(in the rows, 128 means zero)
A state moves one step at a time under one of 6 hidden systems, and each row is a state written as 18 numbers. Each run below is a few steps of one system.
path 1, k_572:
[[129 106 133 158 114 162 129 149 171 102 163 115 116 142  91 144 212 129]
 [120 189 140 113 165 126 114 177 173  93 118 137 130 139 123 144  80  86]
 [148 113 109  56 126 149 138  56 157 137 101 100 119 136 150 137  99 143]
 [130 108 155 116 104 143 127 123 145 112 201 112 101 149  85 130 193 152]
 [144 177 185 143 170  87 113 159 170  94 123 130 145 126 116 156 113  96]
 [166 115  96  76 151 144 134  70 126 116 120 113 167 141 170 162  89 120]
 [120 123 124 112  69 116 138 101 104 108 195 106  92 168 103 144 165 138]
 [136 157 194 157 150  93 120 152 141 122  97 145 134 151  85 183 148 111]
 [172 103 113  81 157 155  95 135 103 121 113 120 158 135 175 175  86 111]
 [141 135 124 127  32 135 140 106 110 118 163  83 103 164 146 130 135 131]
 [ 82 156 196 153 129 135 140 144 138 146 105 138 146 167  97 164 174 109]]
path 2, k_154, 11 rows:
[[ 85 149 133  94 117 109 151  66 180 127  85  82 122 105 139 117 114 142]
 [ 95 108 129 107 172 127  92 149 166  93 126 112 100 125 100 176 187 101]
 [198  99 108  73 131 138 109 161 136 121 178 145 113 144 154 149  91 123]
 [143 155 176  79 124 140 132  67 112 142 103 106 147 151 123 132  77 164]
 [ 59 126 185 116 127  86 111 117  95 131 130  98 119 131 125 166 175 110]
 [182 100 116 147 122  83 138 144 150 119 164 139 141 136 168 185 150  83]
 [140 141  80 101 114 150 172  94 126 119 107 151 178 163 127 170  84 153]
 [ 67 140 118 106  90 113 111 127  87 131  62 106  77 137 115 151 117 128]
 [172 102 164 163 123 135  97 174 137 157 100 137  93 148 128 165 173  88]
 [156  99 137 123 100 176 148 158 116 155 147 150 196 134 161 143 111 165]
 [ 94 135 118 136  74 138 136  78 102 121  91  62 142 108 162 111 119 150]]
path 3, k_154, 11 rows:
[[172  83 108 128  84 186 128 157 146 169 118 131 119 147 176 138 140 111]
 [115 113 145 104  89 191 147 114 158 160  80  99 158 118 155 121 117 172]
 [ 76  98 140 117 108 163  98 126 147 118 106  56 115  99 152 131 177 126]
 [161  81 115 101 135 169 116 128 190 133 156 104 111 130 172 133 168  89]
 [133 112 125  46 134 168 144 103 189 133 132 113 147 123 152 135 101 159]
 [ 96 125 157  62 135 127  91 100 146  98 111  61 103 111 128 152 127 143]
 [155 103 164  80 157 124  91 120 147 121 165 103 100 155 142 172 162  81]
 [159 110 151  57 131 112 147 108 145 139 164 140 162 149 160 176  97 134]
 [108 143 150  86 111  90 131  77 111  99 102  86 146 136 131 194 107 145]
 [117 121 130 114 122 102 113 122 105 117 123 117 103 175 130 209 165  73]
 [168 105 120 104 101 113 149 151 127 158 116 168 137 167 158 199 105 109]]
path 4, k_999, 11 rows:
[[111 169 172 112 145 132  86 141 108 106  90  80 156 115 165 138  76 105]
 [162 103 139 150 148 143 142  41 102 163 102 123 144 155 125 129 170 122]
 [123 107 121 103  50 120 161 154 145 126 177 132 127 161 147 180 146 131]
 [113 166  91 120 162 118 122 141 138  75  82 122 165 115 131 173  78 115]
 [126 100 116  97 162 193 104  80  88 146 105 123 106 154  95 112 152 148]
 [156 129 182 113  63  94 112 152 125 134 139 112  74 158 114 168 133 134]
 [120 143 156 141 151 133 141 141 193 126  66 123 184 107 148 167 122 117]
 [127  97 105 105 135 189 109  78  99 123 147  77 146 134 172 111 146 116]
 [165 157 115 133  86  84 151  90 121 100 155 127  95 182  96 165 127 114]
 [ 72 127 124  77 158 131 151 155 183 133  95 161 144 129 110 175 128 138]
 [143  96 135  93 162 154  56 127  84  98 126  76 124  97 141 137 123 147]]
path 5, k_999, 11 rows:
[[ 99  70  57 118 104 131 111 147  77 131 118 121 109 108 169 148 143 115]
 [183 141  76 173 104 136 119 144 132  87  90 132  91 134  82 140 115 146]
 [ 73 151 137 106 109 181 127 152 166 161  77 125  81 140 112  96 126 126]
 [127 106 147 131 126  84  85 110 130 131  93  71  78  84 163 123 148  99]
 [175 114 120 176 129 144 153 105 208 114 137 116 134 124 117 123 182 123]
 [ 92 155 109  81 116 147 139 134 182 104 185 104 118 140 158 102 107  91]
 [124 145 112 107 191  64 122  64 130  96 131 122 109 107 104 123 117 117]
 [130  91 158 104 162 141 129 134 155 136 180 158 121 129  73 129 184 168]
 [149 157 191 105 138 114  96 187 132 108 178 121 144 121 145 128  82 122]
 [144 151 167 145 181 122 149  70 112 155 111 143 190 124 134  99 103 137]
 [104  91 137 122  92 123 156 117  72 159 193 142 158 147 145 131 161 145]]
path 6, k_191, 11 rows:
[[101 132  62 193 117 148 166 105  94 115 128 148 153 137 103 108 161 135]
 [ 87 142 105 146  98  94 138 173 104 159 129 174  65 145 109 107 131 101]
 [153 104 156 169 121 100 105 155 140 156  57 134  85  91 105 133 148 152]
 [130 135 165 161 130 200  96 160 126 137 109 103 137 105 123  67 132 151]
 [104 175 144 157 112 107 144 121 147 133 130  98 151 101 183  70  92  94]
 [ 94 103 101 150 119 109 192  88 177 156 126 143 158  97 140 107 166 144]
 [106 103  84 147 101 127 131 164 144 100 185 131  87 112 101 105 177 141]
 [150 167 109 173 157  99 112 145 158 100  98 141  73 126  82 111 126  97]
 [131 134 184 116 175 139 118 122 149 179 108 156  99 115  92  69 124 152]
 [126 136 203 141 124  96 110 139 128 114 168  92 157  78 137  97 125 164]
 [117 144 106 184 170 122 157 115 137  96 144 139 211 100 136 112 133 123]]
path 7, k_811, 11 rows:
[[145 144 143 139  86 201 111 130 158 104 115  60 145 131 158 113 120 132]
 [ 87 154 146 100 112 162 122 124 181 141  85  81 107 142 166 124 122  82]
 [130  97 131  95 127 122 118 120 214 120 115  87  91 107 147 153 164 108]
 [141 139 123 105 158 158 125 100 207  71 155  89 132 123 104 127 146 137]
 [119 188 124  85 169 114 125  98 173  90 134 116 102 148 112 119  90  92]
 [139 130 135  86 161  59 143  70 163 134 125 141  85 133 103 144 127 117]
 [145 119 144  97 169  95 143 105 142 106 193 161 133 139  73 148 148 163]
 [151 172 130 121 158  86 130 126  89  86 166 159 154 155  96 149  82 133]
 [146 134 121 113 129  82 148  87  58 157 119 173 125 170 117 154  98 127]
 [137  95 152 118  94 109 138 149  70 162 155 174 122 155  97 161 144 173]
 [156 129 162 160 109 142 110 174  62 116 130 139 175 141 115 167 117 161]]
path 8, k_811 (11 x 18):
[[175 131 138 151 168 131  99 140 145 126 141 147  73 164  89 128 167  78]
 [199 139 152 109 154 124 141 128 175 145 125 163 144 113 122 104  70 166]
 [ 79 139 171  78 142  96 128  84  89 133 154 105 156 110 142 111 101 158]
 [109 135 131 156 108  72 148 123 105 116 177 131 129 162 135 170 171  74]
 [165 114  69 139 122 141 167 146 147 121 115 185 157 155 111 180 120 142]
 [119 123 103  87 121 162  94 137  65 116 102 126 107 124  98 122  84 188]
 [138 144 195 168 111 116  90 123  74 148 111 103  85 147 109 112 154 110]
 [173 110 181 148 137 144 145 160 166 183 133 163 164 140 161 135 140 108]
 [123 109 118  87  99 139 134 141 130 113 150 100 180  91 186 134  82 167]
 [ 68 151 111 142  79 136 134  89  96  99 119  68 125 152 137 141 154 107]
 [126 122 101 142 123 154 131 164 173 142  94 153  84 167 111 164 169  78]]
path 9, k_93, 11 rows:
[[181 131 146 168  82 122 122 168 105 154 145 135 119 161 176 136 118  75]
 [134 110  83 106  94 119 166 127 114 158  82 170 145 143 144 177  91 147]
 [ 65 109 128 100  88 173 104 142  74 131 112  99 104 151 113 154 159 145]
 [167 124 168 167 115 165  90 151 138 157  66 100 109 135 156 128 140  92]
 [139 128  97  98 126 184 154 103 150 150  89 130 174 130 169 117  74 142]
 [ 60 155 126 100  87 137 131  83 128  97 111  57 117 132 133 130 133 133]
 [148 138 141 167 155 153 117 107 186 109  96  98 124 148 119 149 183  78]
 [150 134  75  81 165 164 129 135 183 112 146 136 127 130 157 110  83  97]
 [120 146 135  70 125  87 120  84 150  92 123  94  84 114  95 135 103 163]
 [142 132 200 123 178 139 117 106 161 124 161 124 139 155  88 144 181 121]
 [165 119 137 102 158  99 122 145 152 127 194 133 146 115 191 120 101  84]]
path 10, k_191:
[[ 99 113  76 170 110 145 162 135 168 118  72 138 153 108 109 155 159 152]
 [ 99 112  92 121 125 165  96 166 122 140 143 124  57 131 134  78 151  90]
 [179 158 162 164  98  91 130 106 175 136  89 105  80 129 120 116 122 113]
 [ 98 130 167 108 146 184 142 149 193 148 114 135 156 109 108 100 133 175]
 [110 128 128 119 143  99 101 134 142  91 183  79 126  78 175  90 125  99]
 [162 142  99 171 155 111 176  55 169 115 135 141 154 139 107 119 153 117]
 [ 90 128 119  88 128 123 151 161 134 134 191 179  99 141  81 104 129 161]
 [140 129 144 145 163  49  87 140 118  88 113 117  97  89 100 156 134 124]
 [163 129 159 159 193 177 113 113 102 150 117 158 156 144  90 100 143 141]
 [119 159 164 118 102  94 129 150  77 138 175 136 144 120 151  92  66 146]
 [ 95 117 115 168 139  79 153 100 110 121  80 130 190  91 132 166 143 148]]
path 11, k_572, 11 rows:
[[141 133 153 129 193 103 114 106 126 140  86 128 172  75 154 109  83 137]
 [148  87  68 135 122 131 145  77  93 129 183 123 141 115 162  90 141 134]
 [ 90 164 129 179 105  66 165 141 113 123 154 165 120 133  84 114 145 133]
 [122 122 124 132 195 106 111 128  91 144  55 165 150 103 111 149 103 141]
 [182  84  77 129 106 145 103 127  67 137 148 126 101 114 152  97 111 147]
 [122 163 169 189  69 116 163 148 114 157 143 149 132 140 107  85 129 151]
 [ 71 123 163 132 184 122 118 139 101 164  82 145 176  96 150 124 126 123]
 [136  75  54 148 117 119 112 122 107 123 127 107 109  81 182 106 139 107]
 [110 157  87 190  82 139 177 150 139 128 126 164 123 144  90  97 136 143]
 [ 68 147 145  99 179 134 109 149 106 157  74 159 116 112 101 103 100 144]
 [175  69 108 126 133 133  99 118 135 154 113 110  89  75 158  84 134 144]]
path 12, k_93:
[[149 122  66 178  86 112 180 106 130 130 116 140 161 103 153 106 108 152]
 [ 51 163  86 151  98 138 154 150 112  98 119 140 126 149  81 136 140 142]
 [102 126 118 166 171 129  87 161 126 142  78 138  76 113 112 107 161  81]
 [164  99 102 127 154 167 121 136 157 152 107 146 119  82 127  64 106 173]
 [ 80 177 165 123 111 124 141 122 133 110 129 104 153  98 106  81  89 186]
 [ 92 152 157 186 176  95 139  84 125 124 118 117 163 116 122 114 173  93]
 [145 108  53 165 144 131 150 126 155 112 180 147 134 111 149  89 150  98]
 [124 156  82 132 101  86 141 164 150  82 133 150  90 110  81 125  93 161]
 [ 97 140 159 127 191 116 109 140 103 136 111 171 108 133  53 124 149 146]
 [137  91 159 135 163 126 103 148 115 172 165 142 119  86 154  60 143 127]
 [158 128 138 165  92  89 158 129 128 121 143 130 176  80 139 109  97 189]]

Which system made each run below?
path 13:
[[ 92 147 196 136 148  74 123 178 141 117 173 136 153 106 126 137 137 120]
 [173  98 102 159 179  78 119 107  73 121 149 153 160 107 142 140 129 118]]
	k_93
path 14 (2 x 18):
[[ 90 106 145  88 191 113 109 129 115 111 149 138 142 141 106 188 171 110]
 [199 123  97 131 114  87  96 136 136  80 121 104  93 123 139 177 107 105]]
	k_572
path 15:
[[166 100 129 167 158 164 122 174 130 141 149 175 147 156 117 153 175 101]
 [160 145 116  86  92 148 131 152 128 144 136 133 128 134 173 105  39 138]]
	k_999
path 16, 2 rows:
[[139  99 171 115 129 169 158 100 157 167 130 128 195 118 145 126 141 176]
 [ 72 146 132  96 101 135 108 171 108  89 177  90 143 126 167 137 107 108]]
	k_811
path 17 (2 x 18):
[[ 83 172 159 122 141  75 156 115 187  98 119 116 162 119 128 167 124 112]
 [136 101  75  90 182 143 114  76 126  90 113 113 136 135 117 177 145 121]]
	k_572
path 18, 2 rows:
[[144 144 127 114 112 127 138 164  67 147 126 187 139 161 109 144  67 158]
 [ 75 104 160 116  99 106 125 121  60 192 104 136 104 134 136 129 148 133]]
	k_93
path 19, 2 rows:
[[162 148 177 152 103  92 141 149 155 123 139 151 114 124  64 122 125 188]
 [ 85 135 166 124 189 111 133 159  97 151 151 179 179 129 130 128 125 118]]
	k_93
path 20 (2 x 18):
[[159 109 132 164  72 181 117 119 109 110 154  74 144 151 153 135 166 124]
 [114 168 133 127  84 193 141 167 171 138  91 119 134 166 144 133 102 107]]
	k_811
path 21:
[[159 122 121 150  99  93 104 103  52 118 160  94 120 136 173 128 121  92]
 [146 140  92 161 116 116 194 119 163 137 107 188 149 158  93 155 133 139]]
	k_999
path 22, 2 rows:
[[131 138 134 155 109 113 116 168 162  56 127  94 155 105 112 186 141 146]
 [126 131  75 122 207 176 112 126 133 130 114 153 131 136 136 100 118  77]]
	k_191
path 23, 2 rows:
[[154  80  82 117 174 138 128 155 114 129 150 178 158 140 147 178 142  99]
 [180 120  82 103 102 127 108 106  61 116 129 129  84 151 114 132  87 151]]
	k_191
path 24 (2 x 18):
[[120 179 132 162 102 128 143 126 159  85 143  88 169  94 145  83  92 146]
 [ 46 147 102 118 156 120 148  91 134 147  88 124 133 135 155 125 136  70]]
	k_811
path 25:
[[115 118 128 180 121 135 107 187 114 129 137 126 124 141 159 148 177  57]
 [185 106  74 154 104 167 145 138 171 134  90 133 146 109 159 121 107 141]]
	k_811
path 26:
[[197 156 133 130 157 138  88 151 148 110 117 116 114 109 145  92  62 115]
 [113 140 168 104 126 108 153  48 138 175 114 106 129 118 152  82 113 136]]
	k_811
path 27 (2 x 18):
[[ 88 132 146 146 106 109 143 146 145 128 143 134 116  82  83  77 141 198]
 [ 88 148 141 175 201 113 106 146 103 109 116 132 172 103 129 121 144  89]]
	k_811
path 28 (2 x 18):
[[ 74 110 112 111 158 109 102  98  37 141 126 123 114 116 133 111 137 122]
 [195  97 130 171 113 100 126 158 112 137 135 173 101 139  86 158 161 149]]
	k_999
path 29:
[[ 96 138  74  95 152  90 159  85  85 114 130 161 157 127 115 138  86 154]
 [105 102 125 121 142 134 108 157  65 120 135 164 115 134  63 153 157 178]]
	k_999
path 30, 2 rows:
[[139 134 158 157 120 104  96 137 142  70 179  73 119  89 118 108 154 140]
 [135 176 112 170 192 136 155 114 167 111 128 162 167 137 107 100 121 100]]
	k_191
